Named turns come first, each shown by rows before and after it. Which turns, in which order, take the first row of each pair that follows to the second? Write the first one first, as in the answered first pair.
turn V:
| 12 | 12 | 17 | -2 | -2 | 10 |  6 |  0 | 11 | -4 |  3 | -> |  9 | 17 | 20 | -5 | -7 | -5 |  0 | -5 |  6 |  1 |  8 |
|  -5 |   7 | -21 |   8 |   8 | -32 |  -7 |   3 | -24 |  -4 | -16 | -> |   3 | -15 | -19 |  10 |  18 |  23 |  13 |  22 |  -7 | -18 | -11 |
|   6 |   1 |   2 | -18 |   4 |  -2 |  -6 |  -3 |   9 |   4 |   6 | -> |   5 |   0 |  -1 | -17 |   7 |  -6 |  -7 |  -2 |   9 |   2 |   0 |
turn S:
| -31 |  -2 | -28 |   2 |  -4 |  -9 |   1 |  11 | -21 |  22 |  -8 | -> | -29 | -24 | -16 |  12 | -14 |  20 |  13 |   7 | -15 |   4 |   3 |
|   3 | -12 |   4 |   7 |  -7 | -23 |   0 | -12 |  15 | -24 |  -9 | -> |   5 | -10 |   5 |   5 |  -6 | -27 |   0 | -13 |  18 | -21 |  -9 |
| -37 | -15 | -10 |  -1 |  -2 |  16 |  15 | -16 | -15 |  12 |  19 | -> | -23 | -16 |   2 |  -5 |  -1 |  27 |  10 | -22 |  -1 |   5 |  33 |
turn T:
|   1 |  12 |  -8 |  15 |   4 | -23 |  24 |  31 | -14 |   3 | -22 | -> | -4 | 11 | -4 | -7 | 17 | 17 | 26 | 38 | -5 | 21 | 10 |
| -21 | -34 | -12 |  12 |  -3 |  11 |  23 |   9 |   4 |   3 | -26 | -> | -13 | -28 | -14 |  13 |  -1 |  17 |  25 |  19 |   3 |   2 | -28 |
|   8 |   7 |  -9 |  -6 |   4 |  -7 |  -2 |  18 |  -3 |  -1 | -15 | -> |   0 |   3 |  -7 | -18 |   9 |   8 |  -1 |  12 |   4 |   8 |   5 |

Each pair is 2 to 3 turns apart.
|  14 |   3 |  10 |  -1 |  -1 |  27 |  10 |  12 |   0 | -11 |   6 | -> |  22 |  23 |   5 |  -9 |   6 | -11 |  -8 |   5 |  -1 |   2 |   0 |	S, V, V
| -35 |  -4 |  -1 |  19 | -10 | -12 |  15 |  -6 | -42 |  16 |   4 | -> | -11 |   6 |  -7 |  24 |  -1 |   7 |  21 |  27 | -46 |   7 | -18 |	T, V
|  29 |  18 |  14 |  -8 |   4 |   7 | -13 |   6 |  -6 |   0 |  -8 | -> |  19 |   8 |  13 |   5 |  -5 | -19 | -16 | -15 |  -8 |  -5 | -12 |	T, T, T
|  27 |  -2 |   6 |  -3 |  11 |  44 |   2 |  13 |  20 | -12 |  10 | -> |  21 |  25 |  11 | -24 |  14 |  18 | -20 |   1 |  13 |  14 |  29 |	S, V
|  -7 | -28 |  -5 |   1 |   7 |  14 |  10 | -10 |  22 | -11 |  -7 | -> |   5 | -17 |   0 |   2 |   7 |  -9 |  -2 | -16 |  26 | -16 | -15 |	S, T
|  -3 |   1 |  14 |  -5 | -15 |   9 |  -2 | -16 |  -4 | -11 |  15 | -> |   9 |  10 |  12 |  -6 | -10 |  18 |   0 |   0 |  -5 |  -8 |  13 |	T, T, T
|  -4 | -10 |   7 |  -2 |  -6 |   7 |  -4 |   3 |   2 |   2 |  -4 | -> |  5 | -2 |  8 | -4 | -4 |  6 | -4 |  8 | -5 |  3 | -5 |	V, T, T
|  14 |  21 |  -6 | -10 |   1 | -18 |  -7 | -23 |   8 |  -5 | -13 | -> |  -3 |  -7 | -16 |  -5 |   6 |  28 |  17 | -12 |  16 |  -9 | -10 |	S, V, T
| -11 |   3 | -17 |   2 | -23 |  -9 |  14 |   6 |  -4 |  -9 | -18 | -> | -10 |   3 | -14 | -21 | -14 |  21 |  10 |   5 |  13 |   3 |  10 |	T, T, S
|  -7 |  17 |   0 |  22 | -16 | -29 |   5 |   8 | -18 |   8 |   1 | -> |   1 |  10 |   4 |  23 | -16 |  10 |  15 |  25 | -16 |   0 |   8 |	S, T
|  -7 | -14 |   9 |   5 |  -8 |  17 |   8 |  -8 |   3 |  -9 |  20 | -> |   5 |   1 |  13 |  19 | -17 |   4 |   7 |   0 | -15 | -15 |   9 |	T, T, V
|  15 |  27 |  -3 |  12 |  -3 |  15 |  16 |  27 | -27 |   8 |  -8 | -> | -26 | -10 |  10 |   6 | -15 |   4 |   5 | -35 |  -2 |  11 |  25 |	T, T, S
|  13 |   8 |  34 | -13 |  12 |  -5 | -12 |  16 |  23 |   6 |  12 | -> | -24 |   8 |   7 |  -4 |  14 | -27 |  -3 |  22 |  -6 |  27 |  -7 |	S, T, S
|  -7 |  -6 |  13 |   2 | -15 |  14 |   9 |  -7 | -14 |  -8 |  16 | -> |  11 |   1 |  20 |   5 | -16 |  -1 |   1 |  -8 |  -9 | -16 |   5 |	T, S, T
|  11 |   6 |  22 | -18 | -10 |  21 |   1 |  -7 |  13 | -11 |  29 | -> |  21 |   8 |  22 |   9 | -24 | -20 |   4 |  -8 |  -2 | -29 |  -7 |	T, T
|  5 |  5 | -5 | -5 |  8 | 24 | 10 | 26 | -4 |  5 |  0 | -> |   2 |  -3 |  -7 |  15 |  -5 | -12 |   8 |  16 | -12 | -10 | -23 |	T, T, T
|   3 |  14 |  -8 |  -9 |   1 |  17 | -12 |  15 |  -2 |  16 |   1 | -> | -12 |   7 |  -6 | -15 |   1 |   3 | -19 |  -3 |   3 |  22 |   7 |	V, V, T
| -11 |   7 |  -6 |  24 | -11 |   0 |   7 |   9 | -25 |  -1 |  -7 | -> | -26 |  -5 |  -4 |  18 | -11 |  -3 |   5 | -11 | -18 |   6 |   5 |	T, T, T
|  -4 |  -4 |  -6 | -13 |  24 |  20 |   5 |   0 |  25 |   7 |   3 | -> | -18 |  -8 | -11 |  -7 |  20 | -13 |   3 | -17 |  21 |   8 |  -5 |	S, T
|  -6 |   0 | -19 |   7 |  -6 |  20 |  11 |  15 |  -9 |   5 | -19 | -> |  -7 | -10 |  -9 | -10 |  -5 |  37 |   4 |  -1 |   7 |   5 |   6 |	T, S
|  11 |  22 |   0 | -26 |  18 |  13 | -15 |   3 |   9 |  24 |  28 | -> |   8 |  14 |   0 |   8 |  -1 | -48 | -16 | -14 |  -6 |   1 | -14 |	T, T
|  18 | -16 |  11 |  17 |  -1 | -15 |  -7 | -23 |  14 | -22 | -34 | -> |  19 |   1 |   6 | -21 |  24 |  31 |  -9 |  -2 |  26 |   9 |   1 |	T, S, T
|   3 | -25 |   4 |   2 | -21 |  11 |  -8 | -19 |   7 |  -6 |  11 | -> |  18 |  -9 |  -4 |  -9 |  -7 | -15 | -23 | -17 |  12 |   0 |  -7 |	S, V
|  21 |  13 |  17 |   2 |  -5 | -14 | -13 |  -3 |   5 |  -5 |   2 | -> |   4 |  11 |   7 | -13 |   5 |   3 | -13 |  -4 |   7 |  15 |  19 |	S, T, T
|  21 | -21 |  21 |  -3 |   0 |  21 |  -3 |  -8 |  35 | -17 |   6 | -> |   9 | -19 |  25 |   3 | -12 | -12 | -10 | -27 |  26 | -16 |   8 |	T, V
|  31 |  15 |  14 |  -7 |  20 |  -7 | -12 |   6 |  11 |  -6 | -24 | -> |   1 |  -4 |  17 | -17 |  17 |  -8 | -16 | -27 |  25 |   2 |   2 |	T, T
| -30 | -14 | -47 |  -2 |  21 |  -5 |   8 |  23 |  -3 |  36 |   6 | -> | -32 | -28 | -46 |   4 |  18 |   8 |  16 |  21 |   2 |  24 |   1 |	T, V
|  26 |  27 |   4 |   8 |   9 | -14 | -10 |  16 | -26 | -12 |  10 | -> |  -8 |   4 |   7 |  -6 |   8 | -10 | -15 | -24 |  -8 |   2 |  41 |	T, T
|  14 |  21 |   5 | -19 |  -1 |  14 |  -7 |   8 |   3 |  10 |  18 | -> |   2 |  19 |   3 | -20 |   0 |  -7 | -16 |  -7 |   5 |  14 |  19 |	V, T
| -24 |  -7 |  -4 |  20 | -23 |   6 |  13 |   7 | -23 |   7 |   4 | -> |   3 |  -6 |  11 |  26 | -29 |  10 |  10 |   9 | -11 | -13 |   1 |	S, T, T
| -10 |  20 | -16 | -13 |   5 |  10 |   0 |  11 | -21 |  28 |  11 | -> | -30 |  -3 | -21 | -14 |   9 |   9 |  -2 |  -9 |  -2 |  26 |  14 |	V, V, T
|  10 |  -9 |   7 | -10 |  13 |  16 | -21 |  -9 |  26 |  -1 |   7 | -> |  18 | -14 |  17 |   6 |  -3 |  23 | -10 |  -2 |  17 | -18 |   3 |	T, T, V
| -25 | -14 |  17 |   7 | -10 |  13 |   4 | -23 |  -3 |  16 |  29 | -> |   2 | -14 |  25 |  30 | -25 |  -8 |   6 | -20 |  -8 | -11 |   3 |	T, S
| -15 |  -9 |   4 | -16 |   8 | -11 | -16 | -12 |  17 |  10 |   9 | -> |  15 |  12 |  -2 |  -5 |   9 | -14 | -11 |  23 |   0 |  -1 | -18 |	T, T
|  26 |  27 |   8 |   0 |  -5 | -37 | -19 | -12 |  -4 |   7 |  -3 | -> |  18 |  25 |  10 | -19 |   7 |   0 | -18 | -15 |   7 |  22 |  27 |	T, T
|  14 |  18 |  19 |   2 | -17 | -17 | -10 |  -9 |  -7 |  -2 |  16 | -> |  10 |  27 |   9 |   1 | -13 | -21 |  -8 |   3 | -18 |   7 |   5 |	T, S
|  14 | -14 |  12 |  14 |  -7 |   5 |   1 | -13 |   9 | -29 |  -2 | -> |   9 | -17 |  14 |   7 |  -4 |  14 |  -1 | -15 |  13 | -23 |   7 |	T, T, T
|  18 | -20 |   3 |   0 |  12 |  21 |  11 |  -2 |  13 | -20 |   5 | -> |  25 | -16 |   2 |   9 |   8 |  10 |  11 |   1 |   8 | -26 | -10 |	T, T, T
|   9 | -20 |  16 |  27 | -29 | -12 |   8 | -11 |  -1 | -19 | -15 | -> |  20 |  16 |  17 |  17 | -30 | -28 |  -5 |   3 | -21 |   0 |  -8 |	T, V, V
| -10 |  12 |   6 |   8 | -10 |  20 |  13 |  24 | -35 |  15 |  18 | -> | -26 |  -2 |   7 |  19 | -22 | -13 |   8 |  -5 | -35 |   9 |  11 |	T, T
|  29 |  -3 |  36 |   5 | -12 | -17 |  -4 |   6 |   2 |  -3 |   5 | -> | 18 | -8 | 37 | -7 | -7 | -1 | -4 | -1 | 10 |  7 | 24 |	T, T
|  10 |   8 |  12 | -18 |   3 |   5 | -12 |  -5 |   7 |   5 |  26 | -> |  10 |   8 |   6 |   8 | -10 | -28 |  -7 |  -1 | -14 |  -6 | -11 |	T, T, S
|  24 |   8 |  19 |   3 |  -4 | -25 | -15 | -19 |   4 |   3 |  -9 | -> |  23 |  23 |   3 |   3 |   3 | -19 |  -7 |   6 | -12 |  14 | -22 |	T, S
|  10 |   8 | -17 |  -9 |   9 |  -2 |  -3 |  14 |   6 |   4 | -19 | -> |  -6 |   8 | -11 | -19 |   7 |  -5 |  -9 |  -4 |   9 |  18 |   1 |	T, V, V
| -22 |  -3 | -18 |  -9 |  20 |   1 |  -4 |  19 | -10 |  19 |  23 | -> | -21 | -18 | -10 |  24 |  -3 | -19 |   7 |  14 | -20 |  -7 |  -3 |	T, S, T
| -13 |   5 | -20 | -33 |  24 |  -8 | -16 |  -2 |  10 |  32 |   5 | -> |   7 |  21 | -24 | -27 |  27 |  -9 | -12 |  22 |  -2 |  24 | -12 |	T, T, T
|  -1 | -17 |  -3 |  26 | -10 | -13 |  10 |   6 |  -9 | -25 | -24 | -> | -24 |   4 |   6 |  -8 |  -6 | -17 | -13 | -19 | -11 |  14 |  28 |	T, T, V
| -11 |  -7 |  -9 |  -9 |  -9 |   8 |   8 |  -1 |  23 |   2 |  27 | -> |  12 |  11 | -13 |  -3 |  -6 |  11 |  12 |  25 |  13 |  -2 |  10 |	T, T, T
|  14 |   2 |  12 |   6 | -14 |  18 |  -9 |   2 |  14 | -19 |  -1 | -> |   2 |   0 |  13 |   6 | -18 |  -9 | -18 | -16 |  11 | -17 |   1 |	T, T, V
| 16 | 19 | 12 | -8 |  6 | 13 | -1 | 12 | 11 | -1 |  2 | -> | -10 |  19 |  12 |  -7 |   0 | -19 |  -7 |  -9 |  -1 |  13 |  10 |	V, T, S
|   8 |   5 |  -8 |  39 | -22 | -10 |   9 |  18 | -27 | -12 | -24 | -> |  12 |  34 | -17 |  12 |  -7 | -21 |  -5 |  24 | -32 |  16 | -16 |	T, V, V
|  28 |  22 |  20 |  12 |   6 |  -8 | -18 |   5 |   2 | -20 |  -9 | -> |   2 |   2 |  25 |  -4 |   7 |   7 | -21 | -21 |  19 |  -5 |  25 |	T, T
|  10 |   9 |   2 |  19 | -19 |  10 |   9 |  23 | -25 |  -2 | -11 | -> | -14 | -10 |  15 |  -4 | -15 |  16 |  -5 | -20 |   6 |  10 |  31 |	T, T, S
|  -1 | -11 |  -7 |  24 |   7 |   3 |   6 |  17 |  -3 |  -4 | -15 | -> |  14 |  -8 |   6 |   4 |  15 |  13 | -10 |   3 |  18 |  -4 |  12 |	S, T, S
|  11 |  15 |   2 |  -5 |  -6 | -17 |  -4 |  -5 |   1 |  -7 | -14 | -> |  -4 |   7 |   3 | -11 |  -4 | -15 |  -3 | -22 |   9 |  -2 |   0 |	T, T, T
| -13 |  10 |  -6 |  -1 |   0 | -24 |  -8 |  -5 | -11 |  15 |  -2 | -> | -16 |   7 |  -6 | -10 |   4 | -10 |  -6 |  -5 |  -5 |  22 |  10 |	T, T, T
|  -8 | -20 |  33 |  13 | -27 | -10 |  -3 | -32 |   5 | -13 |  22 | -> |  26 |  27 |  31 |   4 | -23 |   1 |  -6 |  10 | -23 |  -2 |  21 |	T, T, V
| -10 |  -5 |  -3 |   9 |   1 |  -5 |  12 |  -2 |   4 | -11 | -12 | -> |   1 |  -3 |   4 |   7 |   2 |   5 |  13 |   2 |  10 | -15 | -11 |	S, T
|  10 |  -2 |  -3 | -22 |  24 |   7 |  -7 |  -2 |  29 |   3 |  13 | -> |   6 |  -2 | -13 |  11 |   8 | -32 |  -1 |  -1 |   5 | -15 | -25 |	T, T, S
|  -7 |   0 |  -7 |  20 | -21 |  -5 |   6 |  14 | -25 |  -2 | -12 | -> |   3 |  -8 |   7 |  14 | -22 |  26 |   8 |  11 |  -9 |  -9 |   9 |	S, T
| -16 |  11 | -38 |  -3 |  10 | -35 |   2 |   8 | -17 |  16 | -22 | -> | -23 |  -2 | -35 |   5 |   5 |  12 |  24 |  28 | -22 |  11 | -12 |	T, S
|   3 |   7 |  -5 |   8 |   2 |  -8 |  -5 |  15 |  -7 |  -3 | -24 | -> | -18 |  -3 |  -5 | -13 |   9 |  -9 | -14 |  -7 |   7 |  13 |  -2 |	T, T, V
| -28 | -21 | -21 |  -4 |  24 |  16 |  18 |  17 |   4 |   1 | -15 | -> | -29 | -24 | -23 |   7 |  18 |  -1 |  18 |  14 |   0 |  -6 | -27 |	T, T
|   9 |   5 |  15 |   6 |  -7 |  18 |  11 |  17 | -13 |  -8 |  13 | -> |  18 |  22 |  16 |  -3 |  -4 | -11 |  -8 |   8 | -15 |   0 |  12 |	S, V
|  -3 | -24 |  -2 |  40 | -12 | -27 |   3 |  -8 |   3 |  10 | -18 | -> | -19 | -33 |   2 |  14 |  -2 |   8 |   4 | -19 |  19 |  27 |  21 |	T, T, T
| -11 | -27 |   4 |  11 | -14 |  22 |  19 |  -8 |   9 |  -5 |   9 | -> |   7 | -18 |  13 |  10 | -16 | -12 |  -1 | -24 |  19 | -14 |   2 |	S, T
